The rows of Z fall into 3 groups, which share some directions, and each row is roughly a mix of its group's hidden directions.
Z (114 x 11):
[[-2.25 -0.74 -1.95  0.19 -1.58  0.14 -2.59  2.45 -3.40  0.63  0.93]
 [-1.03 -2.61  0.11  3.15 -1.49 -1.64 -1.32  0.55 -2.93 -0.73  1.91]
 [-1.75  2.16  1.64  0.44  1.37 -0.72  2.56  2.15  1.32 -1.94 -2.80]
 [-2.77  1.29 -0.87  0.01 -3.70 -0.40  1.58  0.76  2.07 -1.42 -2.05]
 [-2.41  2.16 -1.04 -0.23 -1.42 -1.24  0.79  0.28  3.24 -1.01 -3.19]
 [-2.59  0.85 -1.42 -3.03 -1.67  0.69  0.66 -1.68  1.45  2.27  2.25]
 [-0.43 -2.64  0.61  2.94 -0.78 -1.98 -0.74  1.02 -3.22 -1.10  1.91]
 [-1.29  1.08 -1.61 -3.25 -2.83  2.28  0.42 -0.90  0.88  2.27  1.20]
 [-2.44 -1.80 -0.90  1.91 -1.04 -0.40 -0.01  3.23 -2.96 -0.17  1.85]
 [ 1.24 -1.08  2.01  1.93  4.08 -0.91  0.12  1.92 -1.46 -1.92  0.27]
 [-0.55 -2.47  0.26  3.37 -1.64 -2.50 -1.13 -0.04 -2.67 -1.11  1.04]
 [-1.28  2.38 -0.24 -0.93 -1.58  0.82  0.69  0.19  3.11  0.24 -3.99]
 [ 1.69  1.84  1.62 -1.86  2.22  0.07 -0.33 -2.50  2.93  0.20 -2.29]
 [ 2.01 -2.38 -0.25 -0.02  1.19  0.47 -1.58 -2.09 -2.39  1.39  3.41]
 [-1.95 -1.08 -0.79 -0.70 -4.85 -0.04 -1.11  0.10 -2.44  0.20  0.87]
 [ 2.38  1.16  1.17 -1.65  1.12 -0.24 -0.90 -3.55  2.66  0.29 -2.14]
 [-0.29  2.72 -0.85 -3.43 -0.58  1.92  1.20 -1.30  3.18  0.27 -0.46]
 [ 2.12 -1.43  1.97  0.35  3.24 -0.95  0.41 -0.94 -2.16 -1.14  2.94]
 [ 1.42  2.13  1.33 -1.44  3.03  0.06 -0.62 -1.82  2.99  0.37 -2.27]
 [-2.78  1.09 -0.97 -0.40 -4.43 -0.37  1.07  0.34  1.38 -0.93 -1.93]
 [-1.93 -1.49 -0.80  0.57  0.85 -0.96 -3.32 -1.24  2.43  3.24 -0.09]
 [ 2.05  1.23  1.09 -0.35 -0.34  0.82  2.99  1.61 -2.61 -3.37  0.19]
 [-0.36 -1.37  0.54  0.25  2.19 -1.43 -3.18 -2.12  1.86  3.10 -0.82]
 [-0.68  2.10 -0.81 -3.93 -1.11  0.69  0.02 -1.72  2.55  1.92 -1.30]
 [-0.59 -2.76  0.20  3.28 -0.98 -2.35 -1.10  0.64 -2.88 -0.49  1.46]
 [-0.96 -2.25 -1.03  1.98 -2.11  0.03 -0.03  2.17 -3.60  0.16  2.11]
 [ 2.49 -1.21  1.79  2.29  2.21 -1.82 -0.05  0.89 -1.09 -3.31 -0.53]
 [ 2.19 -1.53  2.04  2.25  3.27 -1.28 -0.15  0.40 -1.65 -2.26 -0.91]
 [ 1.39  1.49  0.29 -0.28  0.63  0.92  3.59  1.23 -0.74 -4.13 -0.09]
 [-0.12 -1.35  1.50 -1.03  0.69  0.88  2.78 -0.50 -2.93 -2.04  3.24]
 [-2.86  1.28 -0.94  0.13 -3.35 -0.87  0.49  0.28  2.45 -1.34 -2.60]
 [-1.41 -2.07 -0.97  1.80 -1.43 -0.17  0.22  2.50 -3.41 -0.14  2.66]
 [ 3.00 -0.64 -0.14 -0.22  3.09  0.78 -2.34 -0.84 -1.81  1.86  2.24]
 [ 2.43  0.76  1.06 -0.47  0.00 -0.01  0.70 -3.98  3.52  0.95 -0.30]
 [ 1.60  1.95  0.71 -2.54  1.45  0.56 -0.70 -2.80  3.32  0.80 -1.35]
 [-1.61  1.97 -1.73  0.92 -2.42 -0.26  1.04  1.65  2.13 -0.84 -3.51]
 [ 1.44 -1.36  0.89  1.38  4.66 -0.23 -1.77 -0.29 -1.08  1.51  1.58]
 [-0.85 -2.61  0.09  3.30 -1.29 -2.17 -1.53  0.79 -2.70 -0.36  1.53]
 [-1.07 -1.82 -0.39 -0.11  1.12 -1.04 -4.13 -0.84  0.77  3.49 -0.16]
 [ 0.31  2.37  0.37 -4.82 -0.44  1.39  0.50 -0.61  1.38  0.67 -1.83]
 [-2.78  0.87 -1.97 -2.06 -2.40  0.99 -1.17 -1.37  1.82  2.16  1.72]
 [ 3.34 -0.63  0.90  0.27  3.65  0.56 -1.40 -0.72 -1.69  1.47  2.00]
 [ 2.57 -0.95  0.05 -0.07  2.86  0.81 -2.10 -0.19 -2.55  2.03  2.48]
 [-2.23  3.52  0.11 -0.61 -0.55 -0.18  2.69  1.53  2.27 -0.87 -1.98]
 [-2.66 -1.58 -1.60  0.63  0.16 -0.36 -2.78  2.17 -3.38  0.25  0.95]
 [ 1.83 -2.27  0.84  1.57 -0.73  0.36 -1.34  0.63 -4.26  0.98  1.97]
 [ 1.23 -0.54  2.12  2.21  3.21 -1.26 -1.36  1.17 -1.21 -2.19 -2.24]
 [ 1.14  1.99  0.92 -2.07  1.64 -0.33 -0.03 -2.84  3.54 -0.16 -1.94]
 [ 0.93 -1.31  1.47  2.55  1.78  0.18  2.28  2.52 -3.28 -0.81  0.41]
 [-1.37  1.32 -0.64 -0.27 -1.18 -0.08  1.32 -0.58  3.32 -1.07 -4.22]
 [ 2.16  0.09 -0.21 -0.73 -0.44  1.38  1.52  0.13 -3.37 -3.29  2.38]
 [-1.10 -0.65 -0.81  0.69  0.92 -1.26 -3.60 -2.44  2.43  2.68 -0.60]
 [ 1.46  2.17  0.81 -1.82  1.77  0.68 -1.24 -1.90  3.26  1.09 -2.48]
 [ 2.19  2.08  0.39 -2.04  1.49  0.83 -1.24 -2.29  3.22  1.03 -1.73]
 [-2.97  0.18 -1.22 -0.20 -3.02  0.04  0.92  2.49 -1.98 -2.59 -0.63]
 [ 1.84 -1.75  1.79  1.52  3.87 -0.20 -1.04  1.94 -2.30 -0.52 -0.32]
 [ 1.73  0.14  1.36 -0.74  1.03  0.27  2.24 -2.95  3.98  1.19 -0.26]
 [-1.83  0.71 -1.93 -1.14 -4.81  0.76  1.00 -0.78  0.44  1.02  1.45]
 [ 2.84  0.43  2.29  0.03  0.76  0.14  2.36 -2.88  3.02  0.66  0.22]
 [ 0.60  2.73 -0.44 -2.98  1.02  1.83  1.06 -0.97  3.36  0.61 -1.61]
 [ 1.49 -1.47  1.30  0.42  3.62 -0.81 -1.37 -0.88 -2.34  0.63  3.00]
 [ 1.83 -1.76  1.20 -0.02  3.42 -0.66 -2.46 -1.56 -1.58  0.98  2.35]
 [-1.59 -1.80  0.74  0.10  1.19 -1.86 -2.80 -1.68  2.30  2.78 -1.62]
 [-0.27 -2.95  0.50  3.04  0.10 -2.65 -2.28 -0.14 -2.37 -0.45  1.10]
 [ 1.40  1.13  1.83 -0.83 -1.00 -0.21  2.64 -2.25  3.72 -0.13 -1.83]
 [-3.38  0.71 -0.90 -0.07 -3.71 -0.44  1.07  1.79  1.29 -0.94 -1.99]
 [ 0.47  1.61 -1.15  2.45 -0.35 -0.05 -2.47  2.28  2.18  0.64 -3.29]
 [-0.83 -1.96 -0.30  1.96 -1.18 -0.38  0.95  2.46 -3.56 -1.09  2.58]
 [-0.66 -2.59  0.27  3.70 -0.61 -2.06 -1.81  0.47 -2.53 -0.87  1.16]
 [-1.54  2.60  0.77  0.35 -0.46 -0.87  1.38  1.40  2.22 -1.32 -4.02]
 [-0.40 -2.55  0.21  2.85 -2.10 -1.79 -1.35  0.83 -3.26 -0.81  1.14]
 [ 0.48 -2.65  1.33 -2.03  0.18  0.94  0.51 -0.97 -3.83 -0.18  2.76]
 [ 1.33 -1.57  0.12  1.31 -3.82 -0.24  1.58 -0.04 -3.31 -1.13  1.48]
 [-3.13  0.77 -1.52 -0.34 -3.98 -0.67 -0.11 -0.07  2.02 -0.85 -1.90]
 [ 2.71 -2.50 -0.79 -0.10  0.59  1.43 -2.00 -1.76 -1.88  1.54  2.81]
 [-0.15 -0.07 -0.17 -2.20  1.66 -0.57 -2.91 -3.69  2.57  0.78 -0.49]
 [-2.14  0.74 -2.15 -1.47 -4.01  1.39 -0.44 -0.82  0.88  1.98  1.45]
 [ 0.23 -1.08 -0.30 -1.81  1.20 -0.90 -3.59 -3.53  1.47  1.77 -0.35]
 [-1.14 -0.05  0.73 -1.92 -2.21  0.95  3.85 -1.06 -2.46 -0.91  1.83]
 [-1.60  1.78 -1.62 -0.06 -3.27  0.18  1.73  0.98  2.44 -0.99 -2.75]
 [ 2.04 -2.45  2.20  1.85  0.71 -0.72  1.10  0.05 -3.55 -1.81  0.99]
 [-0.69  0.99 -1.95 -2.21 -2.42  0.36 -1.62 -2.18  2.55  2.59 -0.88]
 [ 2.38 -1.02  1.28 -0.62  3.65 -0.08 -0.35 -1.47 -1.29 -0.08  3.40]
 [-2.30  2.18 -0.15  0.44 -1.20 -0.49  1.62  2.17  2.13 -1.37 -3.44]
 [ 2.00  0.97  1.85 -0.29  1.31 -0.04  3.06 -2.21  3.38 -0.52 -1.17]
 [-2.10  1.94 -1.88  0.18 -3.56  0.77  0.15  1.80  1.41  0.98 -2.51]
 [-1.24 -1.40 -0.59  0.63  2.00 -1.02 -3.62 -1.27  1.71  3.25 -0.23]
 [-2.15 -0.54 -0.86  0.72  0.30 -1.27 -3.42 -0.84  2.61  2.98 -1.28]
 [-0.20  2.62 -0.63 -3.01  1.06  2.20  1.19 -1.01  3.05  1.46 -1.16]
 [-3.00  1.14  0.01  0.75 -2.59 -0.83  2.37  0.91  1.84 -1.86 -2.45]
 [ 2.31 -2.84  0.23  0.46  2.25  0.38 -2.72 -1.50 -1.89  1.26  1.96]
 [-1.31  2.99  0.45 -0.80  0.76 -0.17  1.08  0.17  3.32 -0.33 -3.62]
 [-0.35  0.45 -1.07 -3.05  0.13  0.34 -2.84 -2.81  2.79  1.69  0.10]
 [-3.53  0.67 -1.52 -0.45 -1.37 -1.13 -2.12  0.92  2.73  0.70 -2.38]
 [-0.29 -1.99  1.73 -1.26  1.39  0.24  2.07  0.27 -3.77 -0.33  2.87]
 [-3.08 -0.17 -0.58 -0.20 -4.19 -0.04  1.29  2.38 -0.99 -1.23 -0.55]
 [-2.39  0.86 -2.40 -1.43 -2.41  1.42 -0.60 -0.94  1.75  3.06  1.33]
 [-1.99  1.84 -1.51 -1.46 -1.45 -0.46 -1.25 -0.56  3.87  0.67 -2.48]
 [-0.70 -2.49 -0.31  3.27 -1.95 -1.88 -1.92  0.76 -2.62 -0.20  1.25]
 [ 1.66  1.66  0.81 -2.22  1.02  0.10 -0.90 -3.12  3.32  0.63 -1.86]
 [-2.01  2.10 -1.54  1.08 -2.37  0.55  1.72  2.89  1.13 -0.59 -2.59]
 [ 1.86 -2.41 -0.64  0.63  0.80  0.62 -1.82 -1.20 -2.88  1.70  3.25]
 [ 1.63  0.41  1.90  1.82  4.48 -1.09 -0.68 -0.64  1.61  1.20 -1.27]
 [-1.77 -0.29  0.06  0.44  0.12 -1.32 -1.65 -1.37  3.93  2.82 -2.10]
 [-0.48 -1.21  1.15 -1.00 -0.78  0.17  3.47 -1.51 -2.66 -1.82  2.87]
 [ 2.07  0.57  0.69 -0.31 -0.33  1.38  3.29  0.57 -2.63 -3.04  1.76]
 [ 3.53 -0.75  2.20 -0.60  2.17 -1.31  0.36  0.82 -1.11 -3.17 -0.94]
 [-3.12  0.78 -0.55  0.02 -3.64 -0.74  1.36  0.69  1.88 -1.43 -2.28]
 [ 1.89 -0.66  1.88  1.72  5.08 -0.57 -0.19 -0.60 -0.09  0.54  0.45]
 [-2.30  0.09 -2.00 -0.53 -4.92  0.65 -0.21  1.07 -0.96 -0.75  0.81]
 [ 0.12  0.79  1.48 -3.12  0.66  2.06  3.40 -1.85 -0.88 -1.92  0.91]
 [-3.35  0.85 -0.81  0.44 -3.46 -0.65  1.43  0.87  1.78 -1.64 -1.93]
 [-2.47  2.03  0.48  0.25 -1.88 -1.00  2.49  1.87  1.46 -1.81 -2.73]
 [ 2.72  0.01  1.86  1.08  4.66 -0.61 -0.44 -1.56  0.77  0.40 -0.15]]
Here is one row from each group, named. Which group is each of the other rows in?
[ 1.70 -2.32  1.02  2.28 -0.76 -0.46  0.54  0.71 -4.22 -0.92  1.66]	(126)
[ 0.77  0.43 -0.91 -0.55 -2.41  1.58  1.60  1.42 -3.40 -2.49  2.22]	(84)
[-1.12  0.98 -1.20 -3.47 -3.68  0.34  0.37 -1.79  0.85  2.04 -0.09]	(94)

[ 0.17  2.56 -0.13 -3.02  2.18  2.02  1.25 -0.64  2.95  0.95 -1.20]	(94)
[-1.55  0.85 -0.41 -0.94 -4.89  0.21  2.12  0.47 -0.08 -1.96 -0.95]	(84)
[ 1.03  1.74  0.03  0.05 -0.81  0.00  0.80 -2.50  4.81  1.23 -1.11]	(84)
[ 1.74 -1.76  2.10  1.90  0.94 -1.37  0.39  1.26 -3.30 -2.81 -0.36]	(94)
[ 0.92  2.42  0.01 -2.87  2.07  1.25  1.02 -1.45  3.44 -0.23 -1.31]	(94)
[-2.43  1.07 -1.10  1.22 -2.26 -0.14  1.42  2.42  1.36 -1.23 -3.38]	(126)
[-0.97 -2.41 -0.13  3.18 -2.12 -1.92 -1.14  0.45 -2.71 -0.90  1.67]	(94)
[ 0.84 -0.90  1.27  3.05  0.60 -0.84  2.54  2.64 -2.93 -1.42 -0.20]	(94)
[-0.20 -2.21  0.39  3.62 -1.64 -2.30 -0.62  0.82 -2.85 -1.41  0.52]	(94)
[-1.06 -1.57  1.58 -1.87  1.46  1.41  2.03 -0.42 -3.74  0.73  2.25]	(94)
